Which row each row swaps with, under one turn or mirror
rin: [  6 -27  -6  13  19  19  13  11  -9  30  24   0  -2 -35 -13  34]
doden: [ 18   5 -11   4  -8  -5  12 -21  -2   8  22  10   3 -46  19 -17]
gade: [ 14 -28   9  23 -11 -21  13 -20 -22  18  17  24  15 -33 -23  -4]
risag: [ 44   2 -19  -3  28   0  15  -4 -14  -2  -2  21  -2 -43   5   2]
lim: [ 20 -22  -2  25  24 -10  38 -10   8   1  -7   1   6 -22  17  17]
dami: [ 12 -10  -4  26  16  -6  35 -27   7  -3   1   0   3 -22  17  16]
saka: [ 10 -10 -10  27  25  -6  28 -24   8  -5   1  11   6 -20  20  22]
Volug: [ 36 -27  20   1  16   0 -14  -8  -6  12   2  -5 -12 -40  -2  -5]
Remu: [  9 -26  -8  31  12  16  15   5 -24  26  11  -4  -3 -31 -13  38]
vubu: [ 10 -30  14  20  -4 -29  19 -20 -16  24  22  22  12 -43 -10  -9]
Gifi: [ 35 -29  18   4  10   4 -16  -9 -13  14   7  -7  -8 -42  -2 -14]
varus: [ 21   6  -6  27  20  -6   7  -4 -39   2  24   2  30 -36  -2  19]
samup: [ 32 -29  17   5  10   6 -13 -15  -5  19   8  -5 -18 -36  -2 -15]
veger: [ 38  -3 -20  -6  28   2  22   1 -12   0  -4  25   3 -43  -3   6]
genov: [ 37  -3 -16  -8  33   5  19  -1 -13  -3  -7  21  -2 -39   0   4]
gepa: [ 16  12  -4  28  17  -1   2  -2 -44   7  17   0  23 -33  -1  13]
fipe: [ 37   0   8  22   2  -2   8   6   1  18  38  31   5 -50   7  18]
biva: [ 15 -16  -9  25  19 -10  31 -18   7  -1  -2   7  -1 -14  21  20]
gaz: [ 33 -29  22   4   9  -5 -18 -16  -4  11   5  -4  -6 -36   0  -8]
sile: [  4 -26  -2  24  16  14  10  10  -6  31  22   3   1 -34  -7  39]
kek: [ 37   0 -21 -10  26   5  12  -2 -10  -5  -6  19   3 -36  -3  13]
pekug: [ 16 -12  -2  31  21  -2  31 -15  16  -2   0   3   9 -18  20  12]
Terel: [  1 -21 -14  19  20  21   4   9 -11  26  20   4   4 -30  -7  37]
zon: [ 38 -30  15   4  14  -1 -17 -12   0  10   9   0 -12 -44  -9  -9]
durag: [ 39 -31  19   6  19  -1 -11 -12  -2  13   1  -2  -6 -47   6 -10]
Fomu: [  6 -29  -8  22  22  22   4   5 -12  24  22  -1   1 -33  -9  36]
dezu: [ 25  15   1   0  10  -8  -3 -28  -3  36  -3   3  11 -14  -3   7]
Sovi: [ 26  14   7  -1   1   1  -1 -26  -7  32  -5  10  13 -15  -1  10]
bul: [  7 -17  -7  24  19  -9  34 -22   9  -4  -1   9   6 -21  14  21]
rokob: [ 19  10  -8  22  14  -9   4   3 -46  11  18   5  24 -34  -5  10]
vef: [ 42  -1  15  18  10  -2   7  -2  -1  20  39  32   8 -47   5  21]
Bel: [ 16   2   6   5  21 -20 -10   0 -21  33  37   8  -5 -41 -18   3]
Lan: [ 19 -30   8  17  -4 -31  20 -24 -18  15  18  22  11 -44 -15  -6]
kiku: [ 26   5 -11   5 -11  -5  13 -22   0  10  14  13   1 -45  19 -17]
vibi: [  9 -26  -8  23  15  15   9   9 -17  32  20   3  -1 -33  -5  40]
dek: [ 14 -15  -7  27  20  -4  33 -24  16   6  -2   4   1 -17  15  19]
dival: [ 22 -34   7  16 -12 -23  11 -24 -14  17  21  25  15 -44 -16  -1]
Rofat: [ 12   2  -2  -2  22 -15  -7  -7 -16  28  37   7 -10 -43 -17   1]
zeve: [ 20 -28   6  24 -11 -24  20 -24 -18  17  19  22  19 -40 -14  -5]
liba: [ 14 -30  10  18 -12 -27  12 -23 -16  16  17  18  23 -45 -14  -6]
Raru: [  5 -21  -6  25  19  16  11   3 -13  34  13   7  -2 -39 -18  38]
sanuf: [ 14   5  -6  29  19   0  12  -2 -47   7  19   3  26 -36  -3  11]

durag swaps with gade
risag swaps with rokob
gaz swaps with dival
doden swaps with Rofat
varus swaps with kek

Which row each row swaps with, under one turn or mirror
gogo: [-13 -22  23   5  23   8  -7  11   3   1   6 -31 -36   8  21  17   7 -37
  24  13  -8  12]
Dos: [-37   9 -36  22  14  -7  15  13 -15  16  -3   2  -9  13   9   9   3 -22
  -3  33  26  -8]
zagi: [-11  -9  13   8  30  10  23   1 -12  -3 -12 -34 -16  22  11   5 -39 -42
  14  19  16 -14]
Sos: [-27  -6 -16  -4  24 -10   8  12  16   2  12 -46 -27   2 -21  12   4 -25
  10  15  39 -10]
zari: [-19 -22   4  -4  18 -14  10 -12  15   6  15 -21 -38   1  -6  14  22 -11
  -4  20  15 -13]
Gotu: [-44   7 -25  16   2 -13  20  20  -9  10  -6  -2  -8  29   4   1  -9 -26
   4  35  32 -13]
Visat: [-25  -7 -25  -5   0   0  16  -7   5   8  -4  10 -29  46  20   2 -15 -31
   8  23  -4  20]
feko: [-11 -14  11   7  32   9  22   3  -8  -4 -13 -32 -20  22  10   7 -45 -38
  13  21  18 -12]
vive: [-25   2  25 -13  -6 -14  14  13   1   3   7 -11 -21  47   3  19 -18 -24
  18  10  35  18]
sugi: [-48   6 -34  13   6 -12  18  17 -11  11  -4   0 -10  26   8   4 -11 -22
   8  32  35 -13]
sifur: [-18   2 -12 -21   7 -16   3  27  19  22  11 -28 -37   1  -4  -1  12 -19
  20  12  33   2]
Lazi: [-12  11 -15 -11  -4  -6  12  29   8  31  -4   6 -35  12  29   4   9 -24
  19  22  17  18]
kefa: [-11 -11  19   6  23  11  27   2 -14   2 -15 -20 -18  23  29   2 -37 -32
   8  33  18 -10]
saze: [-33 -28  26   2  23  11 -14  -2  -6  -2  11 -20 -26  12  15  13  -3 -39
  24   4   3  -4]
boni: [-19  -8 -20  -8  -7  -5  13  -6   2   4  -7  10 -37  43  18   2 -16 -27
  15  26  -2  19]
saz: [-30 -12 -14  -2  24  -9   7  10  10  -6  12 -50 -24   8 -20  18  -7 -30
  17   7  34 -13]
Vus: [-25   3  -5 -12  21 -22   0 -18 -20  30  -1  -1 -33   0  18   8  -9 -20
  -7   0  28   1]
takiz: [-31  -5   1  -9   6 -17   2  19 -37   8   2  -7  -5  23  38  18 -12 -29
   7  -3  27   6]
zetad: [-31 -15  -5  -4  26  -2   8   8   3  -9  10 -49 -19  19 -21  17 -20 -33
  10  10  33 -12]
rusup: [-11 -12  12   9  30  14  27  -1 -15   2 -15 -25 -20  25  20   5 -36 -40
  13  30  16 -12]
sames: [-14   6 -18 -13   2 -17  14  27  18  24   3 -14 -45   8   5  -5  18 -16
  21  25  30   6]
tuk: [-13 -32 -23 -19  25 -10  23   2  -1  -9   4 -40 -33  24  29  -6 -21 -16
  16   8  15  12]
fude: [-13  -7 -26  21  11  17  12  13  -8  24   8  14 -21  17  12  -7  13 -17
   6  15  26   4]
Pekat: [-33 -13  -4  -6   8 -21  -1  10 -34  10   9  -3  -5  22  35  21  -8 -29
   1  -6  22   3]
vid: [-24  -4 -13   6  37   0  13  -6 -11   5  29 -30 -44  21  19 -16  -2 -11
  11  10  27  27]
Dor: [-22   8   5   4  17  -6   7  21 -36  15   8  -9 -16  16  45  -2 -12 -18
  16   7  34  20]
bizaz: [-26 -14  -8   1  19  -6   9  12  12  -4   6 -51 -22   9 -23  13  -7 -35
  15  10  35 -14]
bofu: [-14 -22 -14 -17  23 -12  26   6  -2 -11  -2 -49 -32  25  30   0 -24 -18
  14   8  13  12]
Kuvi: [-11 -16  14   7  32  14  24   2 -12   1 -16 -23 -16  18  16   1 -40 -36
  11  27  14 -10]
kig: [ -8  -6  13  12  33   7  -9  13   2   5   5 -40 -31   0  21  15  13 -30
  14  22  -4   5]
ruk: [-50   4 -24   5   1 -11  25  16 -10  12  -3  -2 -10  37   7   3 -22 -28
   6  29  36 -12]
rep: [-24   2  24 -12  -9 -16  17  15  -1   1  13 -10 -24  49   5  19 -19 -27
  14  11  32  17]
Regu: [-10 -17  -8 -20  20 -17  26   1  -5  -8   0 -48 -36  18  33   7 -24 -16
  12   7  11  16]
Lodum: [-29  -8 -13  -8  26 -11   8  17  14  -2  17 -46 -29   1 -20  15   3 -24
  18  13  30  -6]
numo: [-13 -23   2  -5  16 -12   7 -11  14   4  18 -25 -37   1  -3  16  22  -9
  -4  22  17 -10]
rurif: [-27 -16 -20   8  29  -2   8 -16   3  -6  22 -21 -49  32  -2  -5 -14 -17
   3  10  13  24]
tuv: [-26   9 -25  33  27  -3   9  14  -6  10   2 -18 -16  -2  22  13   6 -30
 -10  36  11  -1]
Vesud: [-11  -7   8  10  36   0  -3  13   4   2   7 -37 -31  -8  22  21  13 -27
   6  29  -1   7]
vep: [-20   6  -9  31  33   0   3  12  -4   9   2 -23 -18 -11  13  22  17 -30
  -1  27   9   1]
vogaf: [-41   9 -37  20  12  -9  16  23 -10  16  -5   4 -17  16  12   8  -6 -27
   0  32  32 -11]
Gedi: [-40  12 -34  20  13  -9  17  19  -8  19   1  -2 -11  19   7   4  -1 -23
  -1  32  35 -15]
vepod: [-29   6  19  -8  -9 -20  17  15  -3  -2   5  -8 -18  48   8  12 -21 -23
  16  16  38  13]
kera: [-31   5  19 -10  -8 -18  20  15  -7   0  13  -7 -17  46   7  15 -24 -26
  18  17  37  13]
bomap: [-13   9 -12 -10 -11  -9  12  17   8  25  -9   4 -34  13  29   4   8 -25
  17  27  13  21]
barib: [-13  -6 -23  18  11  15  12  12  -9  24  13  17 -23  19  10  -1  19 -18
   4  12  25  10]
sisog: [-44 -12   0 -10  15  -8  -3 -15 -24  23   8  13 -30   5  10  -2  -7 -30
   7   4  25 -10]
domim: [-13  -8 -28  19  13  17  11  12  -7  20   8  15 -24  19   6  -8  14 -21
   6  15  27   7]
dup: [-12 -27   2  -4  23  -9  12 -10  13   7  13 -22 -41   0   0  11  21  -8
  -4  22  15 -11]
Zatev: [-12  -3  -5  -7  -9  -6   8  11   0  18 -14  11 -34  24  30   6  -2 -29
  19  31  -3  20]
Nebeg: [-35 -31  23 -10  24   8 -18  -2  -4   0  11 -21 -26  15  13  10   1 -42
  18   8  10  -4]
bikun: [-12   3  28 -12  -4  -7  16  13  -1   4  13 -18 -20  46   4  20 -21 -25
  15   5  31  20]
fug: [-15 -18  24  -1  26   7  -8   6  -1  -8   8 -35 -32  13  19  21   5 -37
  22   8  -4   4]
mevid: [-26 -14 -14  -8  21  -9   7  13  19   6  17 -44 -36   5 -15   8   9 -20
  16   8  37  -9]
dovip: [-28  -3   3  -4  12 -12   3  22 -38  11   1  -8 -10  21  45  14 -14 -24
  11  -4  26  12]
gad: [-17   1 -10  -8  -8  -5  15  10   1  11 -18  15 -32  30  35   3  -8 -28
  19  26   5  17]
vulu: [  0  -2   1 -15  22 -25  21  -6  -3   5   2 -46 -39   9  28  14 -23 -15
   4   5  15  14]

bikun swaps with kefa
bomap swaps with kig
Sos swaps with Gedi
boni swaps with saze
mevid swaps with Dos
Lazi swaps with Vesud
ruk swaps with zetad
bofu swaps with takiz
tuk swaps with Pekat

